M: 3 groups of rows, each row roughly a mix of its group's hidden directions; one row fits no group:
M (115 x 10):
[[ 23  14  19  16  14 -14   2   2 -11  -1]
 [-25 -13 -24 -15 -15   5  -2   6   1   1]
 [-17 -15 -11 -16  -9   8  13   1  16 -20]
 [-22 -16 -22 -20 -14   6   0   0   3  -1]
 [ -1  -6   4  -2 -12  -2 -11  28 -20  19]
 [-18  -8 -20  -9  -6   6   5  -8  22  19]
 [-23  -2   0  -3  -7   8 -25  -2   6  24]
 [ 23  11  25  20   9  -4   3  -4  -8  -5]
 [ 20  15  24  21  11  -4  -2   4  -6  -3]
 [  3  -4   4 -11  -4  34   0  -5  21   8]
 [-18 -13   2   8 -15  11 -29   7  -2   9]
 [ 18  12   0  -4  20 -10  27  -5   0 -11]
 [ 12  15  -7 -18  14 -14  23  12  -5 -10]
 [ -3  -9 -20  19  -3   7  11  17   8  21]
 [-17 -12   5   4 -22  10 -26   5   0  10]
 [-12  -9 -16 -13  -9  11  15   2  17 -23]
 [  5  -2  10  -2 -16   3 -14  20 -20  21]
 [  3   0  18  10 -18   9 -18  -5  -4  26]
 [-12   5  -2   5   7 -36   7  -3  -3 -17]
 [-16 -13   4   4 -22  14 -25  10  -1   4]
 [ 18   8  11   7   5  -6  -1  10 -22 -26]
 [ 12  14 -15 -13   6 -13  29  10   0   2]
 [ 19  13  17  15   8  -7 -10  -4 -14  19]
 [ -3  -3   4  -4 -12  -6 -17  20 -24  20]
 [-15 -17  13  14 -12  16 -23  -9   2  -3]
 [-21  -5 -17  -6   2 -29  -2   0  -2  16]
 [ 19   6  27  -1   4  20   6  -6   5 -15]
 [ 17  13  -2  -5  19 -10  27  -4  -4 -13]
 [-20 -13 -10 -10 -11   8  -1 -10  16  23]
 [-13   3 -12   2   5 -32   8   0  -4 -20]
 [ 19  11   8  12   6  -5  -3  15 -22 -21]
 [-15  -6 -30 -19 -12   7   8   8   3   3]
 [ 21  17  14  10  12 -10  -9  -5 -18  12]
 [ 18  17  15  15  10  -9 -14  -4 -14  16]
 [ -4  -5 -27   2   1   2  10  16  11  24]
 [-18 -14   3   3 -20  12 -26   5   2   7]
 [ 15   7  13   9   2  -5  -2  11 -24 -25]
 [  6   4 -10  -7  13   0  23   6   7 -30]
 [  7   9  19  15 -16   6 -16   1 -10  22]
 [ 18  12  -1  -1  22 -10  26 -10   1  -8]
 [-11  -7  19  -3 -14   9 -23 -18  -4 -13]
 [-18 -11   5   3 -21  11 -28   4  -2   6]
 [  4   0  -8 -12  16  -3  21   6   4 -29]
 [  1   5  20  10 -13   3 -25  -6  -6  22]
 [ -5   2 -23   1 -13  -2   4  20   2  26]
 [ 14  12  -3  -7  22 -14  25  -3  -1 -12]
 [ -4 -13 -18  -1  -9  -3  -2  21 -13  26]
 [-11  -9  -6   0 -18   0 -17  19 -12  23]
 [ 11  -8 -13  12  -7  11  14  21  14  19]
 [  4   4  -8  -8  15  -3  22   2   5 -31]
 [ 19  12  16  19  13  -7 -11  -5  -7  18]
 [-20 -13  -5 -10 -19  13   6  12  14 -16]
 [-22  -8 -21  11  -7 -19 -14   5 -10   4]
 [-17 -15 -19 -14 -10  11  12   3  16 -14]
 [-19  -3 -15   9  -1 -31  -5   1 -10 -11]
 [ 18  13  -2  -4  19 -11  27  -9   1  -8]
 [ -2   3   9  12 -12   1 -25  -6  -7  28]
 [  7   8   9  13  -1  -9 -19  -1 -17  27]
 [  0 -17  13  16  -4  26 -10  -8   0 -17]
 [-19 -12 -28 -16 -11   8  -1   2   8  10]
 [  1  -4 -26  -9   6   1  28  15   9   3]
 [ 11  16 -12 -14  16 -14  25   3  -6  -7]
 [ -1   0 -16 -11  12  -4  23   6   4 -27]
 [ 16  10  17  17  15  -9 -14  -7  -6  19]
 [ 21   8  24  23  11   3  -5 -11   1  -4]
 [ -3  -2 -30  -7   8  -2  20  17   5  11]
 [ 18  11  -2  -4  21 -11  26  -7   2  -8]
 [  0  -2 -10  -8  18  -6  22  10   5 -27]
 [ 17   8  -3  -3  23 -11  28  -5   4  -8]
 [-19  -8 -13 -10  -3   7   5 -12  26  18]
 [ 15   9   8  11   1  -4  -3  15 -25 -22]
 [-21 -16   0  10  -1   7 -27 -10   7  12]
 [-10 -15  13  16  -6  18 -26  -5  -2  -5]
 [  4  11  -8  -6   9   1  19 -18   9 -29]
 [  0  -8  26   5 -15  22 -17  -1 -10   5]
 [-11   1 -13   3   5 -33   0   4 -12 -18]
 [-14   3  -7  -3   3 -36   7   5 -12  -7]
 [-23 -13 -13 -18 -17   6   7   5   6 -15]
 [ -9  -9  -7  -4 -14  -5 -13  19 -19  24]
 [ 18  13  24  22  14  -7  -6   1  -4   6]
 [-24  -9 -22 -20 -13   1   2   8   1  10]
 [ -7  -5  11   6 -16   1 -21  -3  -8  29]
 [  3  -1   8  -5 -10  25   6  -4  12  29]
 [ 18  12  -3  -5  16 -10  29  -5  -2 -11]
 [ -7   4  24   4   4  -7 -22  -4 -17 -18]
 [  4  -2  26   7   5   5  -4  -8 -11 -30]
 [ 20  10  25  18  16 -10  -1  -9   0   2]
 [ -1  -7 -26  -1   4   1  23  12  14  14]
 [ -2  -5 -26  -5  15  -3  21  12  13  12]
 [ -9 -16   2  -4 -16   4 -16  16  -6  26]
 [ 18  16  11  15  11  -9 -12  -7 -14  18]
 [-13 -11 -13 -17 -12  11  15  -3  15 -21]
 [ 10  16 -12 -16  10 -17  25   7  -2  -1]
 [-19 -23   1  13  -7  15 -18  -8  10   6]
 [ 17  16  -5 -11  14 -12  27   6  -4  -9]
 [ -9   6  -8  10  11 -35  -7  10 -11  -4]
 [-16 -12   3   3 -21  15 -27   6  -2   5]
 [ 14  -8   0  -7  -6  30  -4  -9   5  22]
 [  3  -2 -28   2   1   6  18  24   3  12]
 [-17 -16 -11 -18 -12  11  11   4  14 -17]
 [ 15   8  23  24   9  -7  -9  -5  -4  15]
 [  5   0 -10   4  15   1  26 -14  18 -18]
 [-22  -2 -23  11   3 -24  -8   1   6   9]
 [ -2  -6  -2   0 -12   0 -20  17 -15  28]
 [ 18  13   6  14  15 -12  -9  -8 -15  20]
 [ 19   6  22  10   6  -7  -5   3 -19 -20]
 [-16  -9 -12  -9  -3   4   3 -14  24  23]
 [ 19  11   4  -3  20 -10  26  -7   0 -14]
 [ 14  13  11  20   4  -5 -16   2 -11  23]
 [-19 -10 -12  -6  -5   5  -2 -11  21  25]
 [ 17  -2  17  -7  -2  27   9 -13   7 -14]
 [-18  -3 -19  -2   7 -33  -3   0  -2  -4]
 [ -9  -4  17   2 -15   1 -27  -3  -7  21]
 [-12  -8  -8 -16  -6   8  17   2  13 -27]
 [-14  -7 -30 -11   4  -3  10  10  10  16]]
one row of each group, then the others: which group is each in?
[ 15  12  -4  -6  20 -13  28  -4   1  -7] -> <89>
[ 19   9  14   7   3  -7   1  10 -24 -22] -> <48>
[ -3   4  18   7 -15   1 -24  -5 -11  23] -> <32>

[  6   7  -5  12  17 -31   2  -5  -4 -19] -> <48>
[ 25   7  16 -12  12  20   8  -4  11  -3] -> <48>
[ -7 -18  14  18  -2  19 -19 -14   5  -4] -> <89>
[ -6 -10 -27  -5  -6   8  10  23  10  14] -> <89>
[ 19  13  20  14  10  -6 -12  -8 -10  17] -> <32>
[19 12 27 20 10  1 -5  1 -6 -9] -> <48>
[ -8  -9  15  -5 -13  -2 -23  14 -13  20] -> <32>
[ 17  17  17  10  11 -12 -13  -4 -19  12] -> <32>
[ 16  14  16   9  10 -12 -12  -7 -19  16] -> <32>
[  6   8  17  12   5  11   3 -20  23 -14] -> <32>
[  0  -2 -23   4   7  -7  16   9  14  26] -> <89>
